In the rows, zero is written as 128.
The same turns and mirrors carry the whole set onto itself, and each row onto the other rows of its family. Which rows share a family with each named row? Give them in list order.
These 28 rows form 7 families of 4 rows each.
J_111: [140  95 127 101 163 110 113 151 106 110 136  96 120 134 111 138 161 141
 132 134 133 155 114  96]
J_137: [134 148 165 100 129 102 132 136 120 106 113 110 117 138 111 152 151 133
 134 120 136 139 107 134]
J_891: [131 109 124 102 166 148 130 169 131 102 116  81 106 139 103 134 136 120
 124 137 151 166 160 124]
J_934: [119 156 154 112 146 132 146 162 120 114 126 106 121 130  78 145 128 109
 122 126 137 178 142 137]
J_852: [137  93 134 104 163 102 123 146 117 109 132 102 111 140 100 133 161 139
 127 135 125 152 116  94]
J_157: [139 140 163  99 128 113 120 147 122 111 118 104 109 130 101 159 156 136
 123 123 130 132 104 145]
J_33: [137 103 116 100 163 150 142 155 131 109 118  83 118 139 107 144 134 136
 130 134 152 168 150 121]
J_324: [139  91 136 103 151 106 107 146 120 110 131  92 112 135  98 144 162 136
 150 132 123 140 121 104]
J_965: [134 140 173  95 135 103 124 145 113 107 116 110 109 124 109 156 157 127
 121 132 138 128 111 131]
J_445: [141 111 126  92 157 147 126 157 132 104 125  84 111 149 109 143 129 132
 122 143 150 171 161 125]
J_273: [142 111 127 109 162 150 130 162 132 106 119  76 125 141 102 137 138 129
 126 133 154 169 160 112]
J_675: [130 139 170  96 144  99 126 142 123 115 122 100 112 128 112 156 155 132
 118 125 131 128 114 148]
J_230: [135 141 167  98 144 105 111 152 118 110 121 111 119 128 111 150 159 134
 124 122 127 133 112 147]
J_408: [112 146 152 100 144 128 148 164 130 105 130 115 120 130  75 150 118 123
 124 128 134 175 146 136]
J_268: [141 146 172 104 134 109 130 138 116 116 116 110 121 127 107 154 159 124
 128 131 128 135 113 138]
J_401: [140  97 140 100 156 118 124 141 119 113 132  91 119 139  97 133 177 135
 133 143 125 161 117  93]
J_724: [131 115 128 100 166 144 122 160 130 105 129  80 118 129 110 136 128 136
 117 138 150 172 163 126]
J_835: [118 152 152 108 149 123 141 161 120 109 128 120 116 131  87 132 130 122
 118 124 142 185 130 143]
J_950: [129 149 160 115 153 131 144 163 115 112 128 116 116 137  74 150 126 116
 122 123 141 184 125 126]
J_565: [111 148 151 111 154 116 144 166 122 117 126 115 112 137  79 146 130 118
 117 125 143 186 129 134]
J_328: [143  89 137 100 153 107 111 144 111 109 130  85 113 146  96 129 160 138
 130 140 133 148 117 100]
J_543: [146 145 178  91 144 107 119 137 120 117 123 100 115 130 109 161 159 124
 128 132 133 131 120 138]
J_293: [140 112 138 110 159 157 126 164 141 101 115  78 117 135 106 141 137 136
 116 133 143 167 159 124]
J_425: [113 146 155 100 136 125 142 168 130 109 128 114 110 132  79 144 135 117
 123 127 141 189 132 136]
J_860: [152  89 135  96 158 111 121 153 115 107 140  97 106 134  97 143 159 135
 136 129 128 148 116  95]
J_309: [114 143 153 105 143 129 147 165 115 113 122 112 119 137  78 147 124 113
 113 133 136 179 128 144]
J_639: [149  92 143 106 151 113 116 146 117 111 129  94 124 136 100 138 168 138
 137 140 130 143 122  92]
J_279: [133 107 133 104 168 138 122 162 140 105 118  83 112 145 116 141 127 134
 115 134 151 164 163 127]

Same family as J_328: J_891, J_965, J_309
Same family as J_408: J_137, J_33, J_324
Same family as J_565: J_852, J_675, J_279
Same family as J_445: J_157, J_425, J_860
Same family as J_401: J_950, J_543, J_293
Same family as J_268: J_934, J_273, J_639

